Rotation paths and how fast each direction turns (degrees per step):
Each turn is a multiple of 5 degrees from 10 to 175, or 0.
Each row of a path follows its step; steps can be skipped.

step 1: [-13  -8  12 -10   2   4  -2 -28  13  12  28   2  22 -10 -13  -2  -2  -6
 -22  26   2 -22   9  -5  -6 -16  13 -11   4   1   1  12 -19  32  -4 -11
  26  -6 -18  -9  -2   0  -8  -9 -12  11]
step 5: [ 11 -16   6  14   9  -6  28 -10   7 -23  -9   3  11 -10  20  12  -3  18
   0  -4  14   8 -13   3 -25  -8  -9   5 -14  16  10  -3 -23   8  27 -18
   5 -22 -18  12  -1 -12   6 -11 -20   3]
step 6: [ -7 -21 -11  19  -3  -1 -14 -10   6   1  32  16  25   1  11   5  19   0
  -8  -8  13  -8  -2  10 -11 -18   3   7  -9  22 -22   1   4 -12  13 -18
  24 -22 -19   0 -11 -23   3 -11   2   6]
step 8: [  1 -24  12  25 -10 -12  -1 -16  -4  14  14  32   2  17  10  19  -6  -2
  -6 -21   1 -15 -11   0  -6   9  -1 -11 -16 -10 -20  -4 -12  14   9  -7
   0 -17   3   5  -9   9  15  -3  10  39]
step 9: [-10 -14  -1   2   3 -10   0 -22  13  28   7  -3  -1  -2  -1 -10   0  24
 -13  13  -6 -24 -10  -3   1 -25   2 -25 -19  -7 -11   0  -6   7  -9   9
  14 -21   8  33  11  -8  25   5  -5  16]
step 11: [  4   0   0 -16   1   2   8  10  23  13   5  19  -4  11  33  17   1   8
  -7   0   0 -23  -3  15 -12 -20   9 -14 -24   8   5   8   1  34  -5  -7
  20 -15 -14  20  -5 -19  -8 -14   2  -5]
step 15: [  5   9  10  10   0  -1  18 -28  -2 -15 -22 -10  11 -16 -14   4  11 -13
 -11   3  -2  -9 -45   1   7 -12   7  -3 -34  -5   4   8  -6   6   5  -2
  30 -11  -4   2   0  -8  17  10  -4  15]
step 16: [ 13  -1   6 -16  15  12  16 -15   2  -1  16  12  12 -14   5  18  -6 -14
  -5  -2   8 -30  -3   0  -9  -6  10  -1 -38  -3 -10 -33   0   2   1  -9
  11 -28 -14 -23  -9   1   3   1   6  17]
Directions:
[ 4 -2  1  4  0 -1 -7  6  2  9  4 -2 -1 -1  1  8  2  5 -3  6  4 -6  1  2
 -6  1 -8 -2 -2  0 -2 -1  6  1 -5 -1  1  1 -8 -8 -1  2 -4  1  1  1]
140
[ 6  0 -2  2  0 -4  5  6  6 -1 -7 -4  4  0 -6 -2  2  3 -4 -3 -4  8  2  5
  7  5 -1 -7  0 -2  2  1 -1 -5 -3 -1  4  0 -7 -1  1  5  4 -4 -4  5]
140
[-4 -1  2 -7 -1  1  5  3  3 -1  4  0  0  2 -3  1 -6  0 -4  3 -9 -5  3  5
 -1  3 -4 -4  9  2  2  6  2 10 -5  2 -2  2 -1  9  1  2 -2 -3  4 -2]
40
[ 2  2 -9 -1 11 -1 -2  1  4  3 -3 -1 -1 -8 -1  2  0 -3 -3 -1 -2 -4 -3  5
 -6  5 -1  3 -6  1  8 -4 -6 -5 -4  2 -3 -4  6  6 -3  0 -1 -1  4 -1]
60
[  3  -3   3   2   0  -6 -11  -2   0   7  -6   4  -7   8   5   2   3   0
   1  -5  -6   4   6   2   3  -4  -3  -1   0  -1  -2  -3   2   1  -1   1
  -3  -2   0  11   4  -5   1  -1  -1   1]
25
[ 6 -5 -4  0 -1 -3  2  0  4 -4  0  8  8  1  3  2  4 -4  3 -4  6 -6  5 -3
  6 -2  5  0 -3  0  1  4  2  3 -4  3 -9 -5 -3  2 -1  7 -7  1  1  0]
140

step 1: [ -5   6   0 -16   3  -2   1 -19  -2 -11 -20   3   1   4 -18  13  -1  13
  -2 -13 -13 -14   3   5 -10  -6   5  -8  -1  23   0 -30 -17 -20   2  36
   3  -4  -8  11  -2   4  -4  14   0  -2]
step 5: [  9  -5   5  12   1   9  -5  29   1   4   4  22  15   1  24 -11 -36   8
  15  -6   6   3  10   2  -5  -6  14  11   6   5 -10  12   2  15   9 -24
  -2  -2 -17   2  11 -10  -2  -3   8   0]
step 6: [ -4   5   4  16  -6   6  14  -4  20   1 -20   3 -10   4   4  -9   5  -1
 -11  12  -6  -9  28   2  11  15   5 -19  -1  -3  23  -1  17  -2  -5 -19
  20   2  -5  -7 -13 -16  19  19   2   1]
step 7: [  5  -5  14   3 -17  14   5  -2  -3  18   9 -29 -14 -12 -10  -5   0   3
   5   0 -13  13 -18 -13  10  -6   3  24   2   9  16   2   7 -16 -23 -17
  -2  -1 -10  16 -14  14   2 -12   5   1]
step 9: [-17  -5   2  -1   6 -19   4  -8  20 -11  20 -24 -23   3  -3   1   8   1
 -10 -12  -9  -4  10   3 -14   3  13 -25   1   2 -18   5  -2 -10   6  27
  -6   5  -3 -13 -15  19  -1  -6   5 -13]
step 13: [ 15   4   3  -4   1   0  -1  16  -5  25 -26   6  20 -17  -4  -2  -7   4
 -17 -17   0   0  11 -15 -14   4  -8   4   9   1  -4 -20 -12  13  12  -6
   4   2 -10  14  21  -8  -5  25   3  10]
step 14: [  1   2  10  26 -21   6 -16   2  11  -9   7  18  -8  -4   4  -5   9  -4
  -2   6   2   5  22 -15   9  13  26  24 -10   9   4   2  10  16  19  -3
   2 -12  -8 -12  -7 -11   4  -8   8  21]
step 17: [-16 -21 -14   1   1 -12   1   4  18  -6   4  -2   0  20  21  10 -20   2
  23   5 -10 -14  12   9  -6 -19  10  -9  -4   2   5  17  14   1  -8  20
   9   0 -17  -3  -7   0  -5  -9 -23   0]
Directions:
[ -2  -2  -8   3   3   9  -3   8  -5   4  -3  -6  -6   2   0   3   1   0
   4  -1   5  -2   1   5   3   5  -6   2  -1   0 -11  -2  -4  -2   0   1
   3   0  -2  -5  -3  -6  -2   2   2   2]
45
[ 3  7 -1  3  3  2 -3  2  4  7 -3 -4  5 -1 -3  0  1  0 -5 10 -5 -2 -5 -5
 -5  3 -5 -4  1 -2 -3  1  4  0  9  2 -4 -2 -3 -4 -7  2  6 -2 -1 -5]
155
[ 0 -4  0  3 -7  6  1 -7  9  0  4 -3  6  2  7  4  0  3  1 -2  6 -4  0 -5
  4  0 -1 -5  0 -1  1 -7  0 -4  3  4  0 -6  6 -4  2  0  2  4  8  3]
140
[-2  5  1 -5  4 -2 -1 -7  2  5  7  3 -6  7  7 -3 -2  2 -2  2  2 -2  0  1
 -6  4  1  1 -4  0 -3 -1  6  1 -1  1  6  5 -1 -5  3 -7  6 -6 -1  8]
125
[ -1   2  -2  -3  -2  -1   0  -6   0   3  -4   0  -5  -2   4   0   2   5
   2   4  -2   2   0  -2   4   4   5  -1  -3   0  -6   3  -1  -1   4 -14
  -2  -8  -6   0   6   6  -3   7  -4   2]
45
[10 -7  6  3  3 -1 -1 -6  6  4 -5 -5 -1  7 -3 -5  3  5  6  0  3  0  1  1
  1 -2  3  7  4 -4  0  3 -7 -2  1  3  0  3 -1 -7  0  2  0 -2 -6 -1]
140
[ -1   3   1  -1  -1  -2   7  -4  -4   3   0   0  -1  -4   2   0   6  -3
   4   1   5  -3  -5  -1  -1   1   0  10   1  -3   0  -4   7   0  -3  -4
   0  -7   9  -1  -5  -5  -5  -4  -3 -10]
90
[ -1   1  -2  -1  -8  -2  -1  -1  -3   1   0  -1   4  -4  -4  -1   4   2
  -3   5   6   3 -10   7   9  -2  -2   0   0   1   0   4  -2  -1  -2  -3
   3   3   6   1  -2   3  10  -5  -3   8]
90

step 0: [  8 -23   4  -3  -3  27  -2   4  15  24 -17 -12  15 -17   7   2   1 -19
 -19 -11  13  20  11  -4   8  -2 -17  -4  -4  -2   4  12  -2  -9 -13  28
  -4  18  17   3  11   1 -24  -4  19  20]
step 1: [ -5  -3   0   0 -14 -22  10  -9  -7  20  -2   8   4 -11 -14  -4  -4  19
  -3  -2  -5  -5  18  32  11 -23 -12   7 -24   5 -26   2   5  -5 -15  -3
   4  10   7  13  17 -12 -20  21  29   4]
step 2: [-28 -26   0  -3  24 -13  -3 -18  23  -4  21 -18  -3 -10  18  17  -1   3
   0  12   8  10  13   9   5   7  -1   8   7   7  -4 -13  -1   0  18   5
  -7  19   6  19  -2  -8 -32  23   5   5]
step 5: [-14   1  -4   3   4 -29 -15 -14  -7   1   1 -17  17   3  22   3  25 -10
  13  20   3  14   5  -5   2  20   5  20  12   9 -15   6  -5   9 -15  14
   2 -15   5  39 -13   6  12   0 -16   7]
step 7: [ 17 -15   3 -16   8   0  12   7 -16  -9   2   5  17 -15  20 -10  24 -15
   7 -26 -24  -2  -4   8   2  -7  26   4 -11 -15 -19   1   0   3 -28   4
   7   2  19  12   1  -7  11  25   3  -7]
step 9: [ 23  -5  10 -24  23  -1  11 -28  -4  15 -22  23  13  -8  -4  11 -10   5
   0 -22   1 -16  -2 -13   3  13 -15   0  -9  -6   0 -20  -8 -11   6  14
 -17 -13  14   8 -10 -23 -10  13   7  12]
step 13: [ -8  -1   7  11   9   1 -13  29 -17   9 -10  -3   2  -9  11  -7   1   3
   6  17 -39  -8  25  -7  -3   8 -13   5 -15   6  -3   9  24   7   5  15
   5  17  20  20   6  13 -13  23  -1 -14]
step 15: [ 17 -20  -2  -1  -1   4  13  21  18  11  -5  20  18 -12  20  11   7  -5
  10  13   4  -8   5 -17  20  -7  -2  -8  -9  10 -16 -14  -4  -9   7  18
  -2  21   4  10   6  -2  -7 -17  42 -13]
Directions:
[ 9  5 -1  3 -4 -8 -4 -3 -3  2 -9  0  4 -6  4  2  6  0  9  0  0 -3  0 -2
  0 -4  3  4 -3  6 -2  3  3 -4  5  0 -8  0  0 -2 -1 -1  2  6  1 -4]
175
[ -6   3  -4  -1  -5  -3   1   4   4   2   3  -3   3   2   0   0  -4   5
   2  -8  -7  -4  -2  -1  -1   4   4   5   1  -2   1   3  -7   7   0   0
   1  -1   4   2   6  -2  -3   3   4 -13]
125
[ 4  7 -2  7  4  5  3  2 -2  4 -1 -3  7  4 -2 -2 -7 -3 -3  1 -1 -2 -6  3
 -3  3  3  2 -6  3 -1 -8  2 -6  0  1  2  0  7 -3 -4  0 -5  0 -8 -4]
25
[ 0  1 -1  2  4 -5  4  2 -4 -2 -3  2  1  3 -2 -4 -2  0 -1 -3 -2 -1 10  2
 -1 -9  1 -4  0 -5 -5 -2  0  5 -7 -6 -4  5 -2  1  1 10 -2  6 -6 -4]
120
[ 1 -2  7  4  9 -5  1 -4  1 -6  1 -6 -5 -8 -2 -7 -7 -4 -5  2 -1 -3  0 -5
 -2  5  6  1 -7  4  3 -1 -1  3  1  2 -2  0 -5  0  5 -1  5  3  2 -1]
95
[ 0 -1  0 -2 -2  3 -4  3 -4 -4  8 -2 -4 -9  2  7  0 -6  6 -6  3 -4 -2  0
 -5 -3  1  5  2 -1  7 -9  0  2 -1 -4  0 10  3 -3 -3  4  2  0  1  0]
95
[-3 -3  6  1  6 -4  8  1 -4 -2  4  6  1 -1 -1  6  3  7 -4 -3 -6  1 -5  1
 -1 -7  5  5  1 -1 -9 -3  0 -4  5  1 -3  1  1 -3 -1 -2  2 -7  3 -2]
135
[  4  -1  -3 -10  -2  -5   3   3   1  -7   3  -6   4   5   4   4  -6   4
   0  -1   4   2  -1  -2   3  -4   7  -7  -6  -2   3  -1   9   2   0   1
  -4   1   1   4  -2  -8   1   1  -1   1]
140

step 0: [ -4  10   1   0   0  13  30   5  10  30  14  -7  10   4  20  11  12 -10
 -10   7 -17  -4 -14  16  40   4   3  13 -16 -23   5   6  19 -11  -4  -8
   5   4  -5  19  15  -6  -2  11  -3  -7]
step 4: [-10   1  10  36 -16 -10   6   8  13  22   0 -10  -1   9 -15  -1  21  -2
 -16   4   2  12  -4  -8  -2 -12 -15 -10   4   6  16 -11  18  -4  -9   3
   0 -22   7 -30  -8  20  18  18 -23  12]
step 6: [ -1  -5 -15 -30 -15  28  10   7   1 -10 -16  -3  21  11  -4 -28  31   4
  -5   3  -8   7   4   3  -9   0   0  -5   5  12 -12   8  -2  17  23 -17
  16  26  -8  16   6  -4 -10   1  13   9]
step 10: [-16  -3  27   3  19  15  15   5  -5 -11   5  26   8  12   4   6  10  14
 -28 -27  12  -1   9 -14  12  16   8  19  -6   1  -5  17 -15  -5  -9  -2
  12  11 -16 -19   0   7  -4  -9 -24  15]
step 11: [ -8  -6   0 -32  22   6 -18   0  -5  12  -8  -5  16 -17 -11   0 -15 -35
  -5  16  12  16 -10 -17  -1  21   5 -14 -15 -25  13  -6   2 -11  -5 -15
  -2  12  -3  -1  -8   9  21  11   7  -5]
step 12: [-10 -21   4  18   6  -9   6  -2  24  22   2 -17   5  12  -2  13  19 -23
   7   8  -1 -21  -3   0  -4 -24   7 -13  14   1   6   7  -2  15   4  -3
  27 -20   5  19 -11 -24  -6  11  13 -19]
step 15: [  8   2  15  19  -3 -10 -12   0  -3  17   8   3  16  -8  13  -6   6 -19
  -9 -32 -19 -11   5  11   3   4   3 -29 -25   3   5  -5 -10  -8  19  -3
  18  -1  14  -2 -30   2 -18  -2   0 -24]
step 17: [  2 -30   0  11 -17  -6  15  -7  22   4 -17 -12   4  17  -7  -7 -21  -7
  11  23  13  -3 -11  -2   6  -4  -3   8  11  18  15  11   0 -12  13   6
 -15  33  10 -16   2  14  12  -8   7  24]
Directions:
[ 0  3  2 -5 -4  2  8 -2 -1 -3 -5 -7 -5 -5  2 -7  7  6  1  2 -3  4  1  3
 -1 -2 -2 -2 -1  9  4 -7  1  0 -3 -4 -2 -3  2 -5 -4  1  3 -7  2  5]
25
[ -4  -1   9  -3  -6  -7   0  -3  -5  -1  -7   1   8 -10  -4   4   2   8
  -2  -1  -1  -2  -6  -1   4   7  -4  -3   1  -5   3   1   1   3   5  -1
   0   1   3   1   3  -2  -1   2  -4  -2]
95
[ 1  1 -2 13  7 -2  2 -1 -6  1 -5  3  2 -1 -2  6  5  6 -2 -1  4  0  5  1
 -8  2  5 -4 -6  1 -2  0  1  1 -1  5  6 -5  2 -6 -1  0 -6 -3  1  4]
130
[ -3   7   9   2   2  -1  -1  -3 -10  -2   4   1   0   0   2   3  -3   0
  -6  -1   2   6   0   1   2  -7   0   3  -6   4   2   4   6  -1  -7  -3
  -3   6   0   5   1  -6  -1  -2   4  -4]
135
[-8 -1  0 -4  2  0 -6 -2  4 -9 -3 -7 -1  2 -4  5  1  0 -1 -1  6 -2 -7  7
 -5 -2  6 -5  1  2 -3 -6 -4 -8 -2  2  4  5  2  0 -3 -2  0  3  4 -4]
80
[  3  -1   0  -2   8  -1  -4 -10   4   1   1  -4  -2  -6  -6   2  -4   0
  -1   2   1   5   5  -6   5   2   6  -5   4   5   4   1   3  -4   4   6
  -6   2  -3  -1   7   5   0  -4   2   0]
120

step 3: [-20  -4 -12  -5  -5  11  24  -8  -7 -15  12  -8  14   7   4  -6  -1  18
   0  20 -17  -4  18  18   3 -14   2  10  27  14  19   3  -7 -15  14  18
 -20  -5 -19 -15 -10   9   3 -29  24 -12]
step 4: [  1  19 -15  19  -9  21  14  16  19   0   8   0  15  -1 -13 -13  33  -1
 -16  -8  12   4  17   2 -15   8  -4  -2  -3  31  23  -7   0  -8   8 -15
  12 -23  -1  13 -12  -6  17  12  24  12]
step 9: [ -2  15 -23 -15 -20  11  -3  -6 -26  -4  10  22  -1   5 -29 -10  -9 -13
 -12 -16  17   2  23   0 -18  -7  -4 -19   0   2 -23  13 -10  -2   2   1
   8   3   4  -7  26   5  -9  31   2 -12]
step 10: [  2   4  16 -15  18   0   6  -4  17  12  20 -20  -4  27 -15  -5  -5   9
   3  -6   9   1  -6 -10 -31  -7  19  23  -7 -21   1  19 -15   2   7  13
   2   1 -23   6  25  -9 -11  21 -22   9]
step 11: [  8 -10   7   2   4  11   3   1 -11   7 -22  -9  16 -18  -2  10 -11 -13
  11  16  -3  13 -17  -5   1   0   5  30  18  -9  34  -8  15   6  15   4
   6  12  -7  30  21 -23  -3 -23 -20   8]
step 12: [ 19  -8  22  -9 -48 -16 -15  32   2   7 -11  -1 -14 -28   3  -3   2  -1
  16   1 -15  15  15   7   3  11  -8   6   5   1   1 -23  10   0   7 -12
   8  -8  11   5 -15  11   1  -8  -5 -14]
step 13: [ 10  22  -6 -15  -8 -43  -7   0   6 -21  -3   6 -13 -12   8  -1   1   0
 -15 -13 -23 -18   2  22  -4  -1   8 -16 -17   2   3   7  -2  -7  -7  23
  17  19  27 -22   7   6   7   5  10  -9]
step 17: [ 16  -2  -5   5 -12  -7  -3 -12  33  -1 -11  -1  13 -19  -7  11   6  24
 -29   5   3 -14  -2  10  27  15 -15  -2   1  -9 -25  -5   1 -16  -6 -17
   4  22  -2  -5  13  19 -30   2 -10  -9]
Directions:
[ 0  2  3  1  0  0  4 -3 -7 -1 -6 -8  1  1  4  7  5  1  4 -2 -1 -2  2  0
 -1  1  5 -3  6 -5  2 -8 -7  6  8 -5 -2  0 -6  2 -2  2  5 -5  0 -6]
85
[ 0  1 -3 -4 -5 -2 -3 -7 -1  2 -7  5  7  2  3  4 -5  2  4  5  9  8  1 -3
  0  6 -5 -5  0  0  3 -2  3  4 -4 -5 -2 -2  0 -2  0  1 -1 -5 -4  6]
115
[ 0  1  3 -1  9  0 -1  4 -2  0  3  3  3 -4  5  1  2 -1  7 -1 10  3  1 -1
  1 -5  5 -2 -3  1  3  5 -8 -6  1 -6 -4  7  3 -3  3 -1  4  8 -6  0]
80
[ -4   8   5  -3  -2  -5   0   0  -4   1   0   1  -2   2  -3   5   5   4
  -1   4   1 -11   1   2  -2  -1  -2   2   0  -2  -2   4  -3  -7 -10   0
   0  -1  -8  -7   5  -2  -3  -5  -4  -1]
100
[ 5  5  6 -2  7  2 -3  1 -1  5 -3  5 -2  2  1  5  1  1  1 -2 -1  2 -8 -8
 -7 -4 -8  1  4  1 -5 -2 -1 -4  8  6 -4  0  2  1  3  3 -1 -2  6  4]
80
[ 6 -1  4  1 -4 -1  6  3  1  1  6  8  2  1 -2  2 -7  6 -1  1 -2  5  3  3
 -9 -2 -1  0  6 -4  9 -1  0  0  2  3  2  4 -3  3  2 -7 -1  2 -4 -9]
40
